One turn moves every row onto another: examples first, then more rows asked:
z492: [  9.1 -12.5 -16.4 -11.5   9.1  13.1  21.3 -11.0 -12.0  -0.3 -21.8  13.7
   2.8  11.6   8.7   6.7 -25.2  20.8   3.4  -7.5   2.9 -10.5]
z167: [ -9.3 -43.1  -7.5  -6.4   1.6   7.3   9.3   1.8 -16.9   5.7  27.9   6.3
   5.0  18.1 -15.1  16.1  27.6  -6.2  12.5  -2.0 -21.4  -9.8]
z66: [-14.5 -13.2  22.9  14.0  -0.6   0.1 -39.2   7.3 -18.6   1.9  17.5  -6.4
  39.9  -1.0  -0.1  -5.2  -4.8   9.6   2.8   3.0  -9.6   2.5]
z591: [-20.6 -12.9 -13.4  -5.1  -7.3   1.7  -0.5 -21.1  -4.7   4.6   3.7   3.2
  -6.0  32.0  -4.1  19.1 -11.3  11.6  41.1  -5.6 -13.7  -6.8]
z47: [ -8.3  -0.3  32.4  -4.0  10.3  -3.2  -2.5   3.1 -14.3  -0.8   5.0 -20.5
 -15.9 -25.6  10.2  -8.1 -16.2 -23.8  -9.1   5.1   2.1  -2.8]
z461: [  5.8 -21.8  19.5  -8.1 -19.9   1.0 -26.1   0.1  16.4  12.8  14.8  19.1
  21.3  -8.0   3.8 -11.1   3.2   2.2  -1.5   7.7   2.3  16.5]
z892: [-16.8  -0.2 -18.6   4.8 -16.7   1.6  10.2   4.7  -8.8  12.7  -7.8  11.5
  -3.4  21.5  -0.4  38.1  11.3  23.6  10.2   6.8   8.0  -0.5]
z812: [ -1.7 -10.2  45.8  14.9  -7.5  -8.4 -11.3   6.1  -6.0  -3.9 -21.3 -10.9
  -3.4   1.5   5.9  -5.1  -8.5 -24.7   4.0   0.3  -8.4   9.7]
z485: [-20.1   5.5  50.1  -2.8  -0.9   2.2  -1.0   6.2  -9.7   4.1  21.3  -4.0
 -12.8 -13.1   3.2   3.6  12.5 -10.9   0.2   3.3   2.6   4.6]
z845: [-19.8 -12.5  40.1   7.2  -9.0  -7.4 -11.4   6.8  -1.4  -3.4   4.0 -14.6
  -9.0 -17.5  -1.9  12.3  -0.9 -28.9  11.8   9.2   0.3  10.3]
z940: [ -2.7   7.7  54.8   4.9   1.0   1.5  -0.8   5.7 -14.3   3.9  -4.7  -0.4
  -7.8   5.8  11.3 -13.4   4.7  -6.6  -7.6  -6.0  -6.0   4.6]
z314: [-22.3   8.7  34.4  12.9 -13.4   0.9 -12.3   4.6  -3.8  21.4  -2.5   4.2
   5.7   4.8   5.8 -15.3  -4.2 -26.8  -3.8   9.5   1.9   8.7]
z116: [ -9.6 -19.9   4.9  26.4 -12.0 -15.9 -31.8  -6.0   9.1 -13.6   1.3 -21.9
   1.1  -5.4   3.6  -3.0 -15.6   8.2 -11.5   3.1 -13.6   6.0]
z361: [  1.7   6.0 -42.5  -0.7 -12.0 -14.4  -5.3   1.1  14.9  11.9  21.5 -11.3
   0.1   9.0  -1.5  -4.4  13.3 -14.9   4.2 -14.9   0.1  14.7]
z788: [  9.8  -4.7  -9.0 -19.6  17.2  -5.1   5.6  -9.2 -14.1  -9.0  -6.3  -4.1
   7.1   2.3   9.2  10.9 -17.4  12.3  45.8 -25.6 -10.9  -3.9]
z972: [ -3.5   0.6 -32.5  -6.1   6.9  -2.7 -15.0   3.7  -9.9  16.8   0.7 -10.0
  20.9  16.0 -29.8  -8.4  -2.8 -11.4   6.7 -18.2  -8.6  27.0]
z883: [  1.1  -6.5 -39.4  14.6   5.7   7.6  11.9  -0.5  -2.6  -1.7  21.4 -10.8
 -13.4  -3.6   8.2  -2.8   8.2  -0.7 -17.1 -25.0  -0.7  -7.0]
z33: [-19.5  11.0 -28.6 -10.5  -5.2 -15.8  -5.5   5.4 -15.8  18.2  11.7  -5.3
  13.2   8.0   8.6  27.3   1.6   1.1  39.5   6.0   1.4  -7.7]
z637: [ -4.5 -11.8 -29.4   8.8  24.5  19.0   2.3   2.1 -27.7   3.4   0.4  -9.7
   7.4   3.7 -20.3  -7.0  -7.6   2.2 -14.5 -28.0  -9.3   5.7]
z146: [ 26.5  -8.7   6.5 -14.0  13.0  16.7  32.1   7.7  -5.4  -1.9  -2.7  -3.8
  12.7  -7.3  -6.0  18.3  18.1   8.2  25.9   0.8 -26.1  13.6]
z997: [ 20.0  -2.1  14.5  -0.5  -6.7 -12.2 -39.3  -0.3 -11.9  12.2   2.8 -15.8
 -13.5   9.3  13.4 -20.7  -4.2  11.0  -7.5 -11.9 -16.7   8.0]
z926: [ 14.8 -30.9  11.4 -13.9  -8.4 -15.5 -10.8   1.6   1.3  14.1   6.6   3.7
 -21.1 -18.9  14.2  -7.1   9.0   2.8 -17.6  12.1 -17.0  -2.0]
z223: [-28.2 -21.0   7.5  16.2  -0.7   0.6 -18.2   4.0   3.6   5.2  14.5   7.0
   9.6 -38.4  -9.6   5.0   5.8   7.6  -7.1   0.3  -9.7  13.5]
z534: [ 13.9 -16.5  -2.9  -8.8  -2.1   2.8   0.7  21.6 -31.1   9.2  14.3  -2.8
  15.1  35.0  -8.4  17.0  34.0   8.1  -6.5  -0.9  -3.8  -1.1]
z252: [ -8.7  26.6 -32.1  19.9   3.2  19.0  11.9   7.1  -9.7  13.3  17.3 -24.1
  22.4  -1.2   6.6   9.2  -0.3  -0.8   8.2  11.5  -8.1  -1.5]
z10: [ -0.4   1.4  27.7   4.8 -13.9  -2.0  -6.6  11.9  -1.4  13.1  -6.2  -5.0
 -11.4 -17.6  17.0  -5.2  -4.7 -31.0 -11.3   9.3  14.1   6.5]
z281: [  0.6  11.8 -19.1  -6.5  -6.4  11.8  10.1  -3.6  -6.5   4.4  17.8   9.0
   8.3  12.0  28.1  15.5  -3.2  20.3  16.1  -8.7  21.0 -16.7]
z573: [ 33.6 -17.4  -3.8  -8.5   1.8 -15.3   3.9  16.3  -7.4 -20.8   2.5 -14.1
  33.4  23.2   3.6   7.2  14.9   3.5   0.1  -8.5  -1.6   3.8]
z840: [-10.8 -13.7 -25.9 -15.5  10.0 -14.8   5.8  -3.0 -20.9  13.5 -27.9  -0.8
   7.4   7.8 -10.6  18.5 -20.4   1.6  26.5   7.1 -16.3  -1.2]
z11: [  1.3  -3.3  16.7 -10.9   4.6   4.9 -25.6   9.6 -17.6  31.8  16.1  12.7
  -5.0 -23.8   0.1 -12.3  17.1  10.7  -3.1 -14.2 -12.7  15.7]
z523: [ -5.4 -22.3  14.9   8.2  11.2 -17.4 -24.0   8.8 -33.4   3.2   9.6 -21.8
  -2.9 -11.6  10.4  -1.6   0.6  10.2 -13.2   7.9 -28.8 -15.7]
z160: [-30.4   7.2  39.2   4.0  10.2  -0.4  -8.4  -4.2 -16.9   7.6   8.3 -11.5
   1.8  -3.1  -0.7 -18.2 -15.6 -19.9  -1.3   5.4 -10.4  -0.9]
z697: [ 10.2 -43.8  -8.5  -6.5   5.8 -10.1  12.6  -3.1   6.5 -24.3  15.9  -5.3
  23.1   6.5  -2.5   5.9   9.3 -11.0  19.6  -9.7 -19.3  -5.0]
z942: [ 13.4  -7.5   2.1  11.2  -7.4  25.6  26.3  10.0   3.5 -12.4   3.3  -9.4
  20.1   6.7  -5.0  34.1  17.5  15.6  11.4  13.8  -5.3  11.1]
z222: [ 15.4  14.9 -23.9   5.2   6.0  40.4  18.2  -1.0  -0.6  14.7   7.3  -2.9
  24.1  -5.5   7.2  -7.1 -10.6  -2.3   9.8  -3.8  -0.5   7.8]
z760: [ 13.4   8.2 -14.3  -9.6   7.6  -5.4  16.4  16.7 -18.4  -0.8 -18.1   4.6
   9.6  -8.1  12.9  30.0   5.1  24.6  14.7 -13.0  11.0   2.5]
z157: [  8.3  -6.7   0.7  17.4 -15.7  17.8   6.4   1.0  -6.0  -5.1  12.0 -25.3
   6.4  35.4   0.4  28.8  14.0   6.3  28.2  13.5 -21.7  -1.0]
z727: [ -3.3  10.9 -37.0   3.0   2.4   4.2  10.6  -2.6  -9.6  21.0   2.6 -33.7
  -5.6   7.8  -6.9   7.2  -8.9 -11.1   9.5  22.8 -26.5   1.2]
z152: [ 20.3  -0.8 -28.6 -11.9   5.1  25.6  16.3 -11.1  -0.5  21.8  -7.4 -12.4
  -4.2   3.6  -6.2  -9.0 -19.6 -11.8  10.7   7.0 -19.3  10.7]
z466: [ 21.8  -8.3   4.5  -7.8   5.0   9.0  12.7  -1.3 -14.8   5.6   5.6 -19.9
  -0.3  21.6  -0.7  12.6  14.8  -0.8  43.1   0.6 -42.5   1.7]

z157 moves to z252
z223 moves to z461
z47 moves to z812
Now these:
z697 moves to z972
z788 moves to z840

One turn moves every row onto another: examples first, then more rows asked:
z234: [ -3.4  -0.8 -10.8  -3.6  13.3  25.3 -20.8  23.1   4.8   5.2  14.2  -2.1]
z754: [  8.5  -0.2  26.1 -16.0  -5.8  -5.7 -22.4  14.3  -3.6   6.6 -28.7  23.0]
z43: [-11.1  16.3 -10.0   0.9  -6.2 -14.4  23.2  -2.2 -10.1   7.9 -25.1   5.4]
z941: [ -5.5   9.7  -0.6  -4.9 -21.1  19.0   8.5 -12.8 -24.7 -16.2 -12.6   2.0]
z261: [  7.9  -6.9   5.7   0.4  -3.7  -3.3 -39.2  11.5  20.3  24.8 -11.4   7.8]
z441: [  3.3  -3.2  21.2   0.3  -6.6  22.4   4.0  -9.3 -20.3 -13.7  16.2  -5.6]
z209: [  2.3  12.8   5.3  20.0  -6.3  11.3   0.7 -17.6 -20.4 -23.8  -6.3  11.4]
z508: [  7.8 -12.4  11.6  -6.1 -21.8  -7.5 -37.0  12.6  11.0 -16.4   4.1   5.2]
z126: [ -9.1   0.3   7.8 -12.1  -0.2  -2.5  11.7  -5.5  -6.5  30.8 -24.7  23.7]
z175: [ -8.1  10.8  -7.5   6.2   2.2  -1.7 -20.1  14.7  17.3  36.1   0.9  10.2]
z475: [ 23.8  -5.4  35.9 -19.3 -12.9   1.8   3.0  -6.1  -4.4   9.1  -3.4  21.3]
z921: [  2.4 -11.0  11.1   0.4   5.9  -8.8   0.6   0.3   1.8  21.8 -39.5   5.1]
z262: [  2.4 -24.0   5.6 -28.2   2.4  -3.7  -9.1   5.3  29.0   5.4   7.7   6.9]
z89: [-11.2   1.9 -19.2  -4.8  -4.8  18.1 -26.7 -15.2  -0.7  -7.9  17.6  -5.5]
z285: [-14.2  -7.9 -20.4  21.5   2.6   0.5 -14.8 -19.6   6.8  -4.9   7.9   2.9]
z453: [ 34.3  23.3  11.3  -3.1 -17.6  -9.1 -17.0  11.1  12.0   3.3  13.7  -2.2]
z7: [ 14.9  21.3  25.4 -21.8  -0.5   3.4 -18.2  -9.5 -14.9   1.7  11.2  21.0]
z966: [ 16.5  15.4  19.7  -5.2 -19.4  32.1  -6.0   2.3 -19.3  -3.5  -6.8   5.7]
z227: [  8.8 -10.8  -7.9  -3.2  -3.0 -12.7   8.2  22.3  20.3 -17.8   7.4 -12.1]
z867: [ -8.1   6.1 -12.6 -13.4  -1.5  22.0 -27.2  -0.7  -6.0 -10.6  21.5  -4.1]
z257: [ 13.0  29.9 -19.4  -2.8  12.0  -8.9 -15.1  11.5  14.8   6.2   9.0   9.0]
z653: [ -9.9   2.5  -5.2  -4.3 -16.5  18.9  12.3  -1.5 -18.4 -18.4 -16.2  -7.4]
z690: [-19.2   4.0  -9.7 -16.6   8.8   2.9  11.0   8.6  14.0  10.3 -30.3   3.5]
z953: [ 12.6  -4.9  30.6 -22.7 -16.6   3.6   3.7   1.1  -2.0  13.0 -16.7  26.3]
z582: [ -6.2   1.5   7.5 -22.0   5.8  -7.1   6.0  -8.9  -2.6  23.8 -16.4  32.5]
z809: [  3.6  15.3  -5.5  21.0 -19.0  -4.9 -27.3  -1.9   0.7 -21.3  13.2   5.5]
z153: [  6.7 -16.9  -6.6 -23.3  17.2  -6.3 -13.7  -7.0   8.0  -5.2  22.0   0.7]
z215: [ -2.2 -13.0  -6.9  15.0 -12.2 -21.0   6.4  -5.0   5.8   7.4   9.6 -21.7]
z121: [  0.4 -22.8  10.5 -20.8 -13.1  -6.0 -16.3   8.4  28.8  -2.0   9.8  11.0]
z150: [ -9.3  -5.2  -4.9  17.6  10.7   8.3   9.6 -21.5  -8.7   4.4 -25.2   0.3]
z484: [ -6.6  13.2   0.1  19.8  -2.9  18.5  20.3   6.7  -5.3   4.1 -12.3 -16.2]
z21: [ -2.3  -6.7  -6.4  12.6  -8.5 -16.6  14.0   1.5   2.7  -7.5  16.7 -20.6]
z34: [ 10.4   8.1  16.9 -31.6  -2.4 -27.6   2.0   0.6  12.0   5.4 -16.9  15.2]
z814: [ -6.1  18.9 -15.5   8.5  10.7   0.4  -7.1  10.2  15.5  31.2   3.5   8.3]
z171: [ 29.6   7.1   7.6  12.0   3.5 -10.3  -5.0  11.3   2.2  10.1  22.8 -12.6]
z872: [ 26.4  25.0   4.8   6.5 -25.3  -5.7 -20.9   2.4  14.6  -5.8  13.8   2.3]
z986: [  4.7 -17.9  -3.7  20.8   2.0 -16.8  -7.9  -9.7  21.3  20.6  -7.3  -6.2]
z402: [  8.5   5.8  24.2  -6.1 -15.4   4.2 -16.8   1.5 -15.9 -27.1  -7.8  24.6]
z25: [ 16.8  16.7  21.9 -12.9 -28.3  20.7  -4.2  -1.8 -15.6  -7.8 -10.6  17.3]
z636: [-11.9   7.7  -5.8   3.8 -10.3  -4.0  24.7 -12.8 -17.9   8.5 -21.7   2.9]

z484 moves to z441
z25 moves to z953
Now these:
z227 moves to z234
z43 moves to z653
z508 moves to z261
z21 moves to z867
z209 moves to z402
z89 moves to z872

One turn moves every row onto another: examples first, then more rows asked:
z729: [-15.4 -23.1  15.3   6.2  -9.8   0.1 -18.4 -28.0   4.8  42.6  -0.1  -0.1
  32.9]
z390: [-31.0 -13.1   6.8   0.1  -3.1  29.7   1.8 -36.0   4.4  34.0   3.9   2.0
  44.4]
z158: [ -4.9   1.7  18.0 -10.0  -5.9 -12.9 -19.3  -8.5  25.3   9.5  -3.1  21.9
  45.8]
z221: [ -8.7  -0.4  23.0  -1.7 -13.9  30.8 -15.9 -30.3  15.9  36.7 -28.9  -3.1
  53.7]
z366: [-10.5  18.3  -3.9  -7.9  -5.4  12.9  20.9 -43.5  34.7  -2.6   2.0  16.5
  47.0]
z341: [-13.0   3.5  -3.6   4.1  20.0  -1.3   8.5 -29.3  20.8 -14.8  -0.6 -10.6
  28.6]
z902: [-32.1  -9.7  13.3  -3.6  -9.3  36.2   0.3 -47.7   7.3  25.5   2.2   3.5
  44.3]
z13: [  0.8  35.3  25.5   7.3  -6.0 -18.7   4.5 -56.2  37.9  18.2 -15.2   8.8
  31.2]
z540: [ 12.8  -2.2  -8.2   4.1   8.9  -9.0   6.6 -32.7   6.4   0.6   1.6  15.2
  52.8]
z220: [ 11.8  26.9  35.7  -1.2 -10.3  -2.2 -14.7 -34.5  17.2  -0.1  -1.9 -10.7
  69.6]
z81: [ 11.4  26.0  36.4  20.7  11.2  12.7   4.9 -25.1  26.6   1.5  -1.0  -3.4
  18.0]
z533: [ -8.4  -4.4  49.3  20.4  13.2  16.3  -4.5 -35.1  22.5  29.8   7.2   3.4
  18.6]
z999: [-13.1  33.6  24.4  -0.4  -5.9  -0.1  11.8 -53.5  42.2  30.5   5.9 -23.2
  37.8]
z564: [-12.5  28.9  27.3   6.1  -3.4   6.8  11.4 -54.0  40.8  30.6   5.4 -28.4
  52.4]
z491: [-10.2  11.4  41.5  -5.7 -19.9   8.1 -30.3 -20.2  17.8  28.0  -6.8  -1.4
  52.5]
z423: [  4.0  12.4   7.8   6.3  -3.8   1.6  -7.0 -18.2  41.8 -11.0 -17.1  14.4
  44.8]
z922: [  0.2  14.0  28.3  23.6  11.5  -6.8  -4.8 -64.9  -1.4  -7.0  -1.6  -2.9
  40.9]
z472: [ -6.5  14.6  -6.8  -2.2   6.2  10.8  24.0 -39.2  31.0  -1.9   3.5  12.2
  57.0]
z284: [ -1.7 -13.3  28.9 -10.3  -3.9 -11.7 -15.3 -35.3   0.6  38.1  -4.3 -12.3
  60.5]
z623: [  4.9   8.8  30.6  -2.3   5.7 -33.7 -11.5 -33.5  23.0  18.5  14.2  -0.7
  55.9]
z448: [ -8.0  13.4  10.5  -0.4 -15.8  11.6   1.9 -48.7  19.6  10.5 -24.7  36.6
  38.3]
z275: [ 14.5   9.5  15.4   4.7 -12.4  26.4  13.8 -21.0  14.7  11.2 -25.3  -4.1
  20.3]
z752: [ 19.3  -6.0  23.8  10.0  -3.2  -2.1  29.8 -61.6  25.9  13.0   6.7   3.4
  43.0]
z766: [-13.9   5.5  28.8   6.7  -3.0 -13.1 -10.3 -47.3  17.5  40.7 -28.2 -12.1
  16.5]
z860: [-19.6  16.3  28.9  21.0   7.2   2.9  -0.7 -49.5  17.0  19.3  28.8 -27.2
  41.7]
z325: [ 13.6  26.4  31.2  11.7   3.6   1.8  -0.9 -58.1  13.5  26.2   5.3 -17.7
  68.0]
z249: [-19.3  12.9  30.8  15.9  12.6   9.0  -0.3 -59.5  12.7   9.5  23.2 -25.7
  43.8]
z586: [-11.7   8.1  -4.5  10.2   9.0  -2.0   8.9 -21.6  30.3 -15.7   3.4  -7.8
  32.5]
z375: [ -1.8 -28.1  23.2   8.9   8.4  10.2  13.8 -40.5  22.6  17.2   2.4  24.3
  29.5]
z828: [-29.5  -6.7   7.6  -2.7 -11.2  21.2  -0.9 -22.6  26.8  31.3 -19.9 -18.5
  30.9]
z649: [-15.6   7.1  35.8  12.4 -12.9  20.9 -12.5 -66.4  -3.4  25.6 -10.4  10.3
  44.3]
z664: [ 15.2   2.2  29.4   5.3 -22.3  18.4  20.0 -52.2  14.1  34.7 -11.8 -18.5
  34.9]
z581: [ -2.5  18.4  38.9  22.3  -4.6 -18.1 -17.3 -41.2  37.8  20.5  14.7 -15.6
  39.1]
z927: [ 10.2  -5.2  10.3 -13.1  -5.7  -1.3  -6.9 -25.6   2.1   1.5 -16.9   1.1
  67.9]
z185: [ -6.6  -9.2   6.3  10.2  11.2 -10.5  -5.4 -37.9   1.1   0.4 -28.4   2.7
  20.7]
z228: [-28.9  -3.9   7.8  -7.9  -2.3  13.0  -0.9 -26.6  22.6  34.6 -17.9 -20.9
  19.4]

z491 moves to z158
z423 moves to z581
Now these:
z249 moves to z902
z390 moves to z472
z922 moves to z649
z752 moves to z664

